0: [134, 201, 98, 141, 177, 131, 115, 131]
1: [148, 122, 148, 101, 148, 125, 115, 114]
2: [165, 133, 114, 98, 166, 96, 91, 143]
3: [115, 108, 175, 125, 83, 148, 163, 90]
4: [137, 135, 147, 131, 130, 144, 186, 113]
5: [127, 127, 118, 136, 151, 139, 143, 146]
6: [144, 108, 150, 101, 123, 136, 131, 103]
7: [146, 118, 106, 112, 167, 133, 107, 138]
8: [118, 170, 123, 132, 106, 77, 67, 118]
9: [116, 130, 128, 133, 129, 131, 133, 132]
10: [90, 113, 135, 139, 81, 119, 133, 132]
11: [116, 126, 159, 133, 98, 147, 174, 117]
12: [128, 107, 127, 113, 127, 117, 101, 135]
13: [95, 116, 167, 133, 84, 147, 180, 117]
14: [162, 133, 123, 115, 188, 151, 147, 149]
15: [126, 151, 96, 142, 149, 127, 114, 141]
16: [101, 133, 119, 151, 96, 106, 107, 121]
17: [97, 126, 147, 123, 72, 91, 103, 123]
18: [138, 113, 143, 118, 121, 147, 162, 135]
19: [107, 101, 109, 138, 126, 139, 134, 144]
20: [124, 157, 121, 138, 128, 98, 102, 147]
21: [128, 139, 109, 139, 156, 130, 118, 146]
22: [131, 164, 94, 140, 137, 89, 83, 140]
23: [148, 127, 145, 118, 116, 107, 108, 115]
24: [101, 135, 103, 161, 131, 141, 161, 155]
25: [103, 128, 112, 129, 83, 86, 70, 127]
26: [155, 171, 120, 120, 134, 90, 75, 112]
27: [122, 127, 113, 134, 119, 114, 109, 122]
28: [112, 143, 96, 151, 137, 109, 106, 159]
29: [131, 104, 171, 118, 132, 170, 195, 121]
30: [140, 183, 130, 122, 122, 106, 100, 106]
31: [125, 134, 109, 150, 138, 140, 142, 146]
32: [131, 107, 164, 92, 123, 146, 146, 105]
33: [174, 88, 119, 103, 223, 199, 202, 156]
34: [110, 158, 57, 169, 142, 102, 105, 175]
35: [130, 129, 130, 133, 145, 151, 146, 121]
36: [119, 84, 177, 87, 79, 126, 132, 94]
37: [134, 136, 144, 120, 138, 132, 125, 122]
38: [133, 89, 141, 125, 141, 163, 162, 134]
39: [137, 160, 134, 112, 136, 100, 93, 122]
40: [121, 159, 123, 130, 118, 97, 99, 122]
41: [146, 157, 155, 111, 109, 112, 122, 105]
42: [94, 125, 80, 185, 185, 230, 229, 179]
43: [140, 91, 113, 125, 144, 119, 120, 137]
44: [155, 152, 141, 101, 146, 101, 94, 112]
45: [109, 127, 90, 132, 121, 82, 75, 148]
46: [82, 80, 151, 169, 91, 203, 235, 134]
47: [119, 117, 74, 148, 149, 110, 82, 167]
48: [110, 103, 160, 131, 123, 176, 200, 132]
49: [111, 153, 114, 145, 78, 73, 72, 123]
50: [133, 102, 106, 132, 161, 146, 133, 154]
51: [80, 100, 130, 157, 80, 153, 167, 137]
52: [131, 118, 132, 125, 137, 139, 132, 132]
53: [120, 138, 131, 136, 132, 129, 132, 134]
54: [104, 133, 128, 137, 89, 102, 95, 130]
55: [126, 106, 142, 106, 118, 129, 136, 123]
56: [132, 115, 158, 116, 96, 124, 135, 109]
57: [133, 133, 125, 127, 121, 103, 104, 129]
58: [140, 146, 74, 145, 164, 110, 77, 146]
59: [114, 108, 172, 121, 101, 160, 200, 111]
60: [157, 152, 117, 119, 151, 104, 102, 128]
61: [137, 118, 157, 103, 106, 121, 132, 103]
62: [140, 130, 159, 111, 106, 134, 139, 104]
63: [115, 171, 123, 152, 114, 97, 102, 130]
64: [120, 147, 86, 154, 154, 114, 107, 160]
65: [130, 100, 104, 129, 170, 157, 137, 161]
66: [169, 159, 156, 91, 148, 96, 95, 105]
67: [90, 105, 119, 151, 97, 136, 135, 143]
68: [107, 148, 121, 145, 102, 112, 113, 121]
69: [93, 158, 136, 165, 103, 132, 149, 125]
70: [132, 90, 157, 95, 94, 116, 140, 110]
71: [140, 173, 133, 122, 136, 132, 128, 110]
72: [167, 128, 110, 124, 209, 186, 166, 149]
73: [173, 123, 134, 117, 197, 190, 181, 133]
74: [139, 117, 165, 107, 143, 156, 155, 111]
75: [127, 107, 163, 120, 139, 189, 199, 111]

[81, 124, 95, 161, 100, 129, 139, 150] 67 24
[139, 129, 114, 127, 157, 139, 140, 139] 5 21
[123, 133, 152, 131, 106, 147, 155, 115] 11 62
[82, 119, 133, 169, 101, 153, 169, 129] 51 67
[145, 120, 130, 120, 119, 119, 122, 122] 23 57
[121, 171, 109, 142, 116, 82, 65, 113] 8 22
[131, 115, 104, 128, 135, 109, 110, 129] 27 57
[125, 88, 119, 141, 162, 183, 175, 141] 38 65
[134, 130, 153, 122, 98, 105, 116, 116] 23 56
[121, 151, 127, 133, 135, 100, 103, 136] 20 40
[126, 165, 135, 129, 143, 137, 138, 123] 71 53
[162, 153, 129, 115, 167, 163, 161, 134] 14 35
[168, 152, 181, 79, 130, 83, 78, 93] 66 44
[139, 88, 144, 110, 138, 162, 169, 129] 38 18
[148, 127, 155, 95, 142, 114, 115, 115] 1 23
[151, 124, 149, 112, 115, 99, 99, 111] 23 57
[89, 96, 125, 153, 91, 124, 127, 141] 67 10
[159, 113, 145, 99, 135, 127, 121, 121] 1 6
[90, 146, 120, 158, 91, 121, 158, 130] 69 10
[138, 97, 136, 110, 133, 110, 102, 135] 12 43
[125, 136, 120, 144, 74, 56, 70, 120] 49 25
[122, 152, 99, 147, 148, 138, 143, 156] 31 21
[100, 111, 130, 154, 112, 147, 157, 137] 67 19
[167, 155, 161, 94, 134, 90, 97, 96] 66 44
[121, 143, 84, 142, 163, 122, 107, 167] 64 15
[130, 182, 88, 141, 156, 89, 76, 147] 22 58
[126, 152, 97, 150, 134, 95, 96, 138] 22 20
[145, 146, 142, 128, 132, 119, 122, 120] 37 23
[174, 98, 153, 79, 153, 125, 115, 119] 1 6
[99, 166, 133, 168, 102, 127, 145, 131] 69 68
[182, 154, 159, 100, 137, 97, 103, 93] 66 44
[141, 90, 126, 118, 137, 136, 119, 132] 43 52
[108, 156, 121, 145, 102, 106, 115, 125] 68 16
[117, 94, 116, 146, 158, 184, 175, 143] 38 65
[100, 99, 135, 150, 83, 155, 168, 125] 51 13
[177, 148, 161, 81, 140, 102, 108, 96] 66 44
[159, 154, 137, 94, 119, 61, 57, 99] 26 44
[155, 151, 164, 112, 120, 119, 123, 95] 41 62
[144, 86, 160, 112, 144, 161, 161, 126] 38 74
[126, 151, 107, 127, 132, 107, 85, 119] 40 39
[153, 143, 115, 120, 134, 118, 114, 127] 60 57
[131, 132, 139, 127, 110, 95, 95, 124] 57 23
[94, 121, 105, 168, 162, 219, 223, 160] 42 48
[132, 106, 138, 120, 134, 147, 142, 127] 52 18
[94, 89, 133, 107, 111, 141, 153, 133] 55 19
[164, 171, 112, 106, 175, 111, 89, 117] 60 44
[83, 121, 82, 155, 136, 145, 144, 161] 24 19
[84, 97, 123, 168, 104, 163, 169, 147] 51 67
[156, 157, 152, 118, 129, 116, 119, 103] 41 71
[127, 111, 120, 115, 134, 114, 98, 137] 12 57
[140, 92, 156, 118, 136, 158, 156, 124] 38 74
[109, 98, 120, 138, 131, 168, 176, 136] 38 48
[155, 118, 145, 103, 126, 90, 86, 114] 23 44
[140, 167, 138, 124, 137, 103, 117, 125] 39 30
[142, 189, 120, 126, 132, 101, 93, 112] 30 26
[172, 145, 96, 96, 186, 78, 63, 160] 2 60
[117, 130, 105, 138, 152, 139, 113, 139] 21 15
[107, 111, 122, 134, 133, 133, 143, 147] 19 9
[147, 87, 125, 115, 148, 141, 123, 131] 43 52
[129, 177, 107, 138, 113, 74, 57, 117] 8 26
[97, 139, 123, 158, 96, 117, 151, 128] 69 10
[139, 135, 150, 115, 107, 95, 107, 111] 23 41
[128, 202, 93, 146, 174, 130, 116, 136] 0 15
[123, 169, 139, 131, 118, 103, 105, 118] 40 30
[122, 120, 158, 116, 91, 129, 140, 103] 56 62
[111, 117, 125, 148, 101, 137, 150, 130] 67 9
[100, 153, 53, 165, 144, 107, 99, 178] 34 64
[136, 129, 117, 125, 140, 110, 100, 133] 57 27
[157, 111, 131, 116, 148, 148, 137, 132] 52 35
[90, 171, 75, 174, 123, 89, 96, 170] 34 28
[173, 146, 157, 85, 156, 106, 95, 100] 66 44
[105, 111, 106, 174, 130, 150, 180, 164] 24 31
[99, 137, 101, 172, 129, 146, 174, 166] 24 31
[136, 124, 113, 130, 152, 126, 112, 146] 21 7
[139, 112, 153, 103, 140, 168, 167, 120] 74 18
[140, 138, 164, 115, 117, 128, 130, 94] 62 61
[139, 103, 136, 111, 134, 115, 106, 133] 12 43
[113, 125, 150, 135, 82, 93, 108, 110] 17 54
[104, 148, 113, 152, 121, 119, 115, 133] 68 16
[146, 146, 153, 107, 103, 115, 111, 80] 41 61
[127, 99, 163, 122, 92, 122, 127, 100] 56 61
[85, 116, 105, 150, 104, 140, 148, 143] 67 19
[132, 137, 106, 129, 127, 100, 89, 134] 57 27
[160, 160, 150, 126, 172, 153, 159, 127] 14 35
[113, 130, 127, 127, 84, 97, 89, 114] 54 25
[126, 156, 135, 129, 122, 101, 102, 122] 40 39
[96, 184, 135, 163, 105, 124, 139, 123] 69 68
[134, 136, 158, 122, 117, 128, 132, 108] 62 61
[117, 131, 62, 153, 115, 50, 14, 150] 45 25
[156, 123, 131, 86, 128, 84, 72, 115] 44 39
[123, 131, 72, 145, 117, 52, 20, 149] 45 22
[132, 133, 114, 124, 133, 100, 104, 130] 57 27
[168, 150, 104, 94, 176, 89, 66, 128] 2 60
[107, 118, 116, 150, 104, 140, 147, 130] 67 19
[134, 139, 108, 134, 172, 152, 144, 139] 5 21
[92, 82, 125, 132, 99, 131, 127, 134] 67 10
[146, 130, 118, 114, 165, 133, 120, 131] 7 21
[126, 127, 95, 141, 156, 137, 119, 154] 21 15
[152, 105, 144, 113, 133, 147, 148, 124] 18 74
[182, 153, 175, 74, 147, 82, 75, 90] 66 44
[104, 121, 91, 143, 121, 91, 82, 148] 45 28
[128, 131, 90, 132, 118, 89, 78, 138] 45 22
[124, 123, 151, 126, 108, 120, 137, 115] 56 62
[112, 150, 123, 143, 106, 110, 103, 126] 68 16
[91, 98, 132, 142, 97, 158, 164, 130] 51 67
[130, 88, 174, 113, 88, 140, 166, 103] 3 70
[93, 110, 101, 160, 132, 169, 171, 149] 24 19
[124, 126, 132, 141, 140, 162, 151, 123] 35 52
[115, 101, 149, 114, 90, 129, 134, 110] 56 70
[135, 80, 159, 113, 134, 163, 158, 126] 38 74
[122, 137, 149, 146, 92, 147, 159, 99] 11 3
[106, 104, 131, 140, 90, 125, 125, 127] 10 67
[92, 137, 95, 140, 110, 110, 111, 159] 28 16
[92, 123, 89, 172, 130, 162, 161, 167] 24 31
[101, 119, 116, 148, 106, 125, 121, 149] 67 19
[93, 110, 160, 132, 85, 149, 176, 121] 13 11
[78, 110, 121, 155, 88, 157, 164, 132] 51 67
[107, 128, 126, 156, 116, 146, 161, 148] 24 31
[112, 139, 81, 144, 108, 81, 85, 156] 45 22
[147, 137, 117, 126, 152, 114, 99, 131] 60 7
[107, 112, 136, 136, 104, 158, 165, 130] 11 18
[129, 123, 112, 133, 137, 124, 107, 129] 27 57
[111, 120, 115, 130, 116, 110, 102, 131] 27 57
[159, 120, 135, 105, 145, 125, 130, 125] 1 37
[109, 147, 118, 160, 97, 80, 82, 134] 49 54
[146, 184, 78, 154, 194, 151, 133, 155] 0 15
[106, 109, 113, 137, 133, 154, 156, 155] 19 24
[98, 140, 127, 135, 104, 122, 117, 123] 68 16
[133, 120, 123, 117, 145, 135, 130, 127] 52 37
[92, 119, 119, 154, 97, 127, 122, 137] 67 10
[135, 134, 112, 124, 139, 124, 112, 137] 21 27
[134, 122, 103, 121, 132, 89, 73, 145] 45 57
[149, 169, 142, 119, 143, 120, 122, 107] 71 30
[135, 87, 121, 132, 140, 162, 157, 151] 38 50
[76, 108, 97, 155, 100, 116, 111, 160] 67 16
[156, 178, 108, 124, 141, 83, 60, 121] 26 22
[81, 83, 134, 164, 107, 173, 182, 145] 51 48
[93, 119, 121, 151, 103, 135, 138, 136] 67 10
[141, 117, 132, 118, 128, 134, 129, 121] 52 37
[153, 123, 139, 104, 153, 114, 97, 117] 1 44
[94, 114, 131, 146, 81, 118, 117, 121] 10 16
[190, 183, 119, 100, 158, 80, 56, 108] 26 66
[132, 188, 85, 140, 155, 88, 67, 143] 22 58
[155, 112, 149, 111, 141, 148, 153, 119] 74 18
[96, 138, 103, 161, 124, 145, 152, 148] 24 31
[105, 104, 116, 161, 130, 165, 170, 160] 24 19
[128, 72, 137, 125, 110, 133, 144, 127] 55 70
[119, 152, 113, 158, 110, 116, 112, 117] 68 16
[168, 154, 139, 107, 151, 107, 107, 112] 44 66
[136, 149, 172, 117, 99, 113, 128, 88] 41 62
[148, 115, 115, 101, 154, 121, 97, 129] 7 12
[171, 163, 148, 76, 158, 99, 89, 99] 66 44
[119, 141, 144, 144, 90, 140, 153, 98] 11 62
[117, 133, 86, 147, 110, 81, 93, 157] 45 28
[159, 82, 123, 106, 206, 194, 193, 148] 33 73
[129, 103, 146, 114, 122, 125, 116, 120] 55 12
[160, 161, 111, 126, 181, 131, 107, 133] 60 7
[100, 103, 137, 150, 107, 156, 168, 134] 51 11
[115, 113, 111, 121, 115, 103, 95, 153] 12 57
[94, 108, 146, 135, 111, 165, 195, 149] 48 13
[123, 107, 156, 118, 92, 124, 130, 104] 56 61
[96, 93, 144, 125, 81, 115, 136, 139] 10 67
[151, 154, 80, 142, 166, 104, 69, 149] 58 22
[155, 79, 119, 112, 203, 197, 198, 154] 33 73
[131, 110, 134, 128, 137, 146, 133, 130] 52 35
[156, 136, 144, 121, 142, 128, 130, 124] 37 1
[111, 101, 113, 143, 128, 159, 158, 141] 19 38
[162, 123, 149, 108, 130, 106, 99, 106] 23 1
